In the rows, 128 means zero.
Rotation paths and how fast each direction turns (degrees a step)
Each turn is a multiple of 5 degrees from 10 to 175, or 0.
Each row of a path follows its step; steps can be skipped.
path 1
step 0: [125 128 130 108 136 137 145 123 135 129 129 116 126 115 116 125 113 122
 127 121 139 131 132 136 128 125 117 130 116 120 127 130 125 117 134 133]
step 4: [134 133 131 135 119 130 134 128 136 122 142 130 132 120 126 112 117 133
 118 128 113 125 116 137 138 126 117 125 123 120 121 117 119 113 126 130]
step 7: [142 137 136 129 114 108 121 131 134 122 124 125 128 127 113 124 111 119
 126 132 126 124 124 128 121 141 126 125 127 134 114 119 128 118 130 121]
step 10: [126 133 122 132 119 123 109 118 129 131 123 140 135 127 114 141 123 115
 131 122 120 139 129 134 128 127 129 127 115 127 128 116 138 123 143 119]
step 12: [142 135 132 115 123 124 129 136 134 135 132 115 122 133 128 136 126 136
 114 124 114 119 135 133 130 128 138 120 132 120 112 122 124 118 124 116]
step 13: [130 122 129 139 136 125 122 127 129 152 127 137 125 126 116 130 132 130
 130 126 133 129 124 133 119 120 147 127 133 117 127 114 128 113 141 123]
step 14: [125 132 139 119 135 130 122 127 123 129 142 127 143 124 106 140 129 128
 139 140 130 134 142 135 124 128 124 124 120 124 132 122 113 130 131 131]
step 15: [127 130 122 124 118 119 128 121 129 128 128 122 143 124 124 128 128 129
 115 119 111 137 128 139 121 133 119 123 124 116 132 112 126 130 114 113]
step 18: [124 121 116 128 133 121 111 124 131 126 126 134 140 122 112 113 117 130
 129 132 127 124 128 128 117 128 130 117 131 124 127 112 119 112 120 126]
[129 129 131 131 125 130 134 128 132 132 127 125 129 126 129 125 126 123
 127 130 125 125 131 124 129 127 131 132 132 123 126 130 129 127 128 130]  85
[129 127 128 127 122 130 126 129 128 131 129 131 132 131 130 124 132 127
 128 129 125 129 127 130 132 127 124 131 125 129 134 132 127 128 130 123]  60
[125 127 129 133 130 129 126 134 128 124 132 128 128 125 127 128 133 128
 125 133 125 127 125 127 126 125 130 130 128 130 130 129 126 126 127 134]  145
[128 127 126 125 124 129 127 131 128 125 126 125 129 126 127 129 125 128
 126 128 131 134 125 125 136 123 130 123 128 126 130 129 131 128 129 129]  65
[130 125 124 133 125 124 129 132 130 128 128 131 127 121 131 127 128 127
 132 128 129 126 131 128 126 126 126 126 130 130 128 123 133 127 132 125]  130
[128 127 130 132 131 131 127 129 126 131 128 130 132 127 125 129 129 121
 129 126 130 133 129 125 130 134 131 126 128 134 127 129 129 125 133 129]  100
[127 134 125 130 124 125 131 127 130 127 132 129 130 129 130 131 127 126
 125 126 136 127 126 132 129 127 130 129 126 130 127 130 124 125 130 129]  10
path 2
step 0: [128 120 148 136 125 135 124 137 115 145 130 122 128 139 130 127 133 140
 132 113 131 123 136 120 125 122 142 144 126 131 129 132 124 138 134 125]
step 1: [128 128 127 122 119 121 122 120 142 122 130 114 130 137 125 120 136 123
 125 136 140 131 138 118 126 131 107 124 133 124 121 107 129 128 121 142]
step 5: [119 142 120 131 125 124 119 129 119 119 124 133 125 119 124 134 132 130
 105 129 139 138 128 137 119 120 136 136 123 130 123 112 145 127 135 116]
step 8: [130 124 131 123 131 135 113 114 124 123 125 120 137 134 113 128 132 135
 123 110 132 132 128 124 129 117 134 118 124 137 130 139 109 127 129 110]
step 9: [113 128 133 136 121 122 137 133 136 129 131 113 127 138 131 145 127 120
 136 126 128 112 129 131 131 133 123 145 115 122 118 111 122 134 133 132]
step 10: [133 124 127 139 123 129 114 126 128 128 135 140 121 134 122 101 115 134
 138 129 130 130 125 130 116 122 127 126 145 117 122 125 130 134 118 139]
step 12: [119 125 133 132 129 122 135 128 126 136 125 131 137 131 135 129 112 133
 114 113 106 131 112 123 136 143 120 117 128 134 127 133 135 131 140 136]
step 14: [124 152 135 130 124 137 125 123 122 132 117 107 123 129 125 127 129 133
 131 146 124 138 126 142 127 115 140 124 129 135 133 137 134 128 133 134]
step 18: [123 135 129 152 141 117 137 124 129 127 136 128 133 142 120 118 110 136
 129 136 127 118 130 121 136 119 127 137 128 123 119 133 119 123 127 122]
[127 127 125 130 126 127 130 128 121 122 127 132 133 128 130 129 126 127
 128 127 131 124 125 125 128 121 125 129 132 127 128 130 130 129 130 131]  135
[125 130 129 135 125 126 127 126 126 130 126 125 125 131 127 128 130 133
 130 131 132 130 130 130 127 126 128 133 132 127 129 121 129 126 130 128]  80
[129 127 130 126 130 130 126 132 124 127 126 127 123 127 130 131 130 124
 127 122 128 123 131 131 131 130 128 129 133 123 131 126 127 126 125 126]  175
[129 131 128 130 130 124 127 127 124 129 133 130 132 133 129 128 127 125
 133 127 126 128 126 127 126 133 129 124 129 124 123 123 125 128 124 127]  45
[124 121 129 127 129 127 134 134 126 128 128 124 131 129 128 122 129 130
 127 128 123 130 128 128 130 129 127 132 127 124 126 128 128 127 126 129]  120
[127 128 129 125 125 121 131 126 127 128 132 125 125 128 128 130 126 126
 132 126 126 130 125 134 130 128 123 128 130 131 132 129 131 132 128 129]  140
path 3
step 0: [143 138 124 127 121 147 132 129 125 127 132 115 141 137 121 137 132 142
 123 115 115 130 134 116 131 125 122 132 130 132 117 120 136 142 132 126]
step 1: [136 110 133 119 114 128 134 137 127 117 121 124 139 132 120 115 116 137
 120 134 121 124 124 143 138 137 125 137 117 128 126 132 137 142 128 118]
step 3: [120 143 134 131 121 126 126 131 129 117 122 115 133 128 125 129 118 114
 112 133 131 133 127 126 140 132 122 134 136 113 142 110 118 127 125 141]
step 6: [149 131 131 130 122 129 143 131 131 129 125 129 130 137 126 117 134 118
 130 110 147 128 127 138 134 120 139 146 124 116 122 129 137 129 130 126]
step 8: [129 129 132 115 130 128 144 139 126 109 129 136 136 123 126 116 115 136
 125 146 125 125 122 123 125 134 131 131 116 112 131 128 121 139 139 137]
step 10: [124 136 126 127 121 126 124 121 139 124 136 124 126 137 153 125 139 108
 116 131 126 135 115 128 138 137 125 139 122 117 127 115 133 118 127 135]
step 12: [137 126 131 126 117 128 132 130 140 136 144 136 140 142 135 134 124 142
 131 129 135 138 139 135 107 124 127 131 118 125 139 116 128 134 137 128]
step 15: [123 141 128 120 127 124 136 138 139 109 142 128 121 134 125 120 124 132
 113 143 120 127 125 113 142 117 120 130 122 137 126 128 135 130 140 127]
step 17: [120 118 139 142 119 121 124 133 149 125 128 118 132 142 141 123 134 121
 112 121 130 121 114 137 113 130 127 130 125 130 132 125 120 123 128 126]
[128 129 124 128 126 128 128 125 128 124 127 129 132 132 127 129 121 129
 129 131 131 129 125 125 132 129 136 124 127 130 123 129 127 129 127 126]  55
[126 128 134 126 127 126 134 127 130 126 131 123 131 128 125 129 130 129
 128 133 129 130 122 131 128 128 127 125 127 124 130 127 131 123 127 126]  155
[129 131 124 128 124 132 125 133 132 133 126 126 131 125 124 129 129 125
 130 127 128 129 122 124 128 132 129 131 128 128 130 127 129 125 127 127]  110
[128 127 129 130 126 123 125 130 123 125 127 127 127 125 125 124 132 128
 131 131 127 129 130 127 130 128 134 133 130 123 128 125 128 131 128 122]  145
path 4
step 1: [129 122 131 134 123 140 140 138 132 135 133 127 132 126 117 132 144 117
 116 127 129 143 126 125 112 136 126 128 131 107 137 131 125 125 120 122]
step 5: [149 123 128 134 111 121 133 126 140 134 129 133 120 133 126 115 132 125
 129 123 126 111 124 122 131 130 109 129 141 132 122 126 130 133 120 125]
step 7: [125 124 118 135 122 114 129 127 120 136 132 122 124 121 125 127 118 130
 134 131 128 120 133 134 126 146 113 108 133 139 134 140 133 117 143 128]
step 10: [131 129 127 125 114 134 119 141 122 115 135 122 114 128 124 123 120 124
 134 137 143 136 128 128 138 125 119 137 117 122 117 135 142 135 142 123]
step 11: [127 121 132 128 137 117 150 130 124 117 121 133 137 114 126 128 125 125
 124 134 128 135 118 118 124 131 129 117 114 122 130 121 123 138 137 113]
step 12: [127 137 132 125 122 132 123 130 125 119 127 150 119 123 128 122 127 129
 121 108 132 136 129 147 138 131 138 126 140 130 128 135 123 132 145 121]
step 13: [118 122 133 127 125 129 136 137 125 126 118 132 133 149 129 125 115 125
 127 119 131 135 107 120 122 111 114 124 137 123 123 121 127 129 129 132]
step 16: [119 139 123 133 116 130 135 114 129 131 121 132 123 124 134 131 132 121
 115 129 129 131 125 136 108 126 127 137 123 107 144 136 123 130 123 139]
step 18: [132 119 125 142 120 132 114 129 114 129 111 111 115 135 132 122 141 131
 116 131 124 135 129 118 132 125 132 131 120 118 135 117 127 121 132 130]
[125 134 127 128 127 125 130 127 129 129 129 125 127 127 124 126 126 123
 126 130 122 128 128 131 127 123 126 127 131 132 124 129 124 122 126 128]  45
[129 131 126 125 127 133 125 125 131 131 126 129 125 128 128 130 126 125
 128 134 133 126 128 124 127 126 128 127 126 133 124 127 129 132 124 125]  70
[127 124 128 126 127 128 126 130 132 125 136 131 130 132 129 129 130 122
 125 128 129 133 130 130 130 132 129 128 126 128 122 130 129 128 125 130]  160
[128 126 134 128 125 126 126 125 128 132 130 134 132 126 125 129 128 132
 122 133 129 125 129 130 129 126 129 127 128 125 129 128 124 127 131 128]  95
[131 128 131 125 123 126 124 127 124 129 132 124 125 125 129 132 125 124
 130 128 127 128 128 128 124 130 131 128 125 126 133 124 129 124 128 128]  40
path 5
step 1: [118 123 134 128 129 127 122 137 138 153 121 118 120 113 122 140 119 120
 124 123 137 129 120 124 113 126 139 139 135 126 127 127 118 133 143 117]
step 3: [124 124 136 148 127 126 129 120 119 143 131 135 127 122 134 132 126 123
 131 102 134 136 113 124 122 140 132 130 130 121 133 132 113 113 124 139]
step 5: [130 120 130 139 109 134 126 135 123 136 132 132 145 124 137 148 120 129
 126 130 143 137 123 135 125 132 144 115 140 128 126 132 115 133 124 118]
step 8: [113 138 146 130 131 122 119 115 127 126 123 124 125 119 138 141 136 124
 119 119 128 132 151 125 113 119 139 126 132 115 133 131 129 126 140 129]
step 9: [136 130 135 133 108 137 125 131 123 112 127 119 151 130 134 127 137 132
 123 107 141 117 131 134 119 126 131 132 134 131 129 121 126 120 140 127]
step 13: [126 119 132 132 130 133 132 130 140 135 124 114 141 130 115 119 139 109
 118 113 126 116 130 131 114 128 142 131 117 117 113 125 125 121 125 126]
step 14: [122 113 129 144 122 131 126 118 131 123 117 120 121 128 127 149 122 117
 135 126 141 125 114 122 113 141 134 130 127 134 119 130 122 123 138 139]
step 17: [109 118 140 127 116 122 131 132 139 147 129 126 137 123 124 135 124 115
 104 130 120 130 132 133 125 127 123 114 133 126 136 126 117 128 126 129]
step 20: [135 131 143 143 130 111 125 143 123 119 138 116 128 122 135 117 121 124
 119 111 137 126 132 123 118 127 146 134 130 129 128 125 117 122 136 123]
[122 132 132 125 125 129 126 129 125 123 133 129 127 128 126 130 127 130
 127 129 127 124 133 127 128 130 124 126 129 129 127 124 122 129 128 126]  35
[126 129 125 133 126 129 126 123 126 128 129 128 134 125 126 126 124 128
 132 131 123 128 127 129 127 131 128 127 134 130 129 128 128 132 131 132]  155
[128 131 126 131 128 125 131 125 128 125 131 128 128 126 126 128 132 130
 122 129 129 130 124 128 127 127 131 127 124 126 130 132 123 135 125 127]  145
[125 126 128 129 130 128 127 131 128 125 125 126 129 125 130 137 129 133
 131 134 128 130 129 131 127 122 127 129 129 125 127 132 127 129 129 127]  110
[127 130 124 125 129 131 130 125 131 128 128 133 128 126 136 132 127 125
 128 128 134 129 124 127 128 128 127 130 132 127 127 125 123 129 127 131]  160
[130 132 130 127 127 128 128 125 131 128 124 127 126 125 131 125 129 129
 132 129 126 130 131 126 130 131 133 128 131 125 131 127 126 129 130 119]  95
